0: array([ -9, -78, -18,  42,  48,   0,  63,  66])
1: array([ 36, -52, -33, -64,  21, -17,  40,  21])
2: array([-27,   8, -49,  29, -30,  32,  22, -16])
3: array([ 41, 127,  -4,  10,  41,  76, -28, -24])
4: array([-35, -70,  37,  13, -28, -26,   5, -23])
5: array([-36, -70,  37,  13, -28, -30,   2, -31])
6: array([  2, -13,  20,   4,  16,  15,  -1, -72])
7: array([ 12, -48,  -4,   0,  36,  14,  20,  -9])
8: array([ -10,   28,   64,    0,  -74,  -68, -119, -121])
9: array([-62,  -9,  49, -34, -27, -28, -17,  39])
10: array([-26,  35,   0,  40, -46, -58, -23,  35])
11: array([-57, -49,  38, -29,  33,   7,   4, 117])
12: array([ -7,  36, -16,  25,  -2, -15, -24, -32])
13: array([ -5, -46, -10, -39, -33, -15,  31, -27])
14: array([-52, -24, -36,  10,  29,  41,  53,  65])
15: array([ 17,   2,  19,  41,  10, -17, -40,  -6])
16: array([ 15,  38, -12, -25, -57, -29, -36, -51])
17: array([ -9, -72, -26,  38,  44,  12,  62,  60])
18: array([ 10,  23,   1, -23, -57, -38, -46, -62])
19: array([ 12,  65,   0,  32,  10, -10, -26,  45])

array([ 31, -34, -27, -62,  10, -21,  24,   4]) 1
array([  0, -11,  28, -12, -50,  17,  -3,  -2]) 13
array([ 53, -49, -76, -46,  45,  36,  72,  42]) 1
array([ -1, -32,  28,  26, -10, -45, -33,  18]) 15
array([  1,  59,  -8,  39,   5,  -5, -34, -31]) 12
array([  52,    0,   -5,  -18,    5,   21,  -19, -105]) 6
array([-17, -64,  -7, -45, -41,  -8,  37,  -3]) 13
array([-33,  66,  13,  13, -42,  63, -23,  74]) 19
array([-69, -43,  46, -22,  22,  12,   3, 110]) 11
array([-63, -25,  33, -37, -22, -13,   9,  60]) 9
array([-19,   2, -18,  49, -33, -39,  -5,  45]) 10
array([ -12,   19,   68,   13,  -82,  -80, -123, -115]) 8
array([ 15, -21, -20,   7,  22,  -2,   8,   5]) 7
array([ 18,  63, -12,  38,  24,  -8, -16,  30]) 19
array([ 19,   6,  -1, -39,  35,  57,  21,   6]) 7
array([-15, -51, -11, -24,  61,  62,  61, -15]) 7
array([ 26, 127,   7,  12,  19,  68, -54, -34]) 3
array([  2,  28, -30,  15,   6, -18,  15, -17]) 12
array([ 22, -37,  16, -19,  13,  -1,  -4, -14]) 7
array([-48, -36, -20,   3,  30,  47,  51,  74]) 14
array([ 11, -13,  30,  -2,  37, -69, -38, -38]) 15
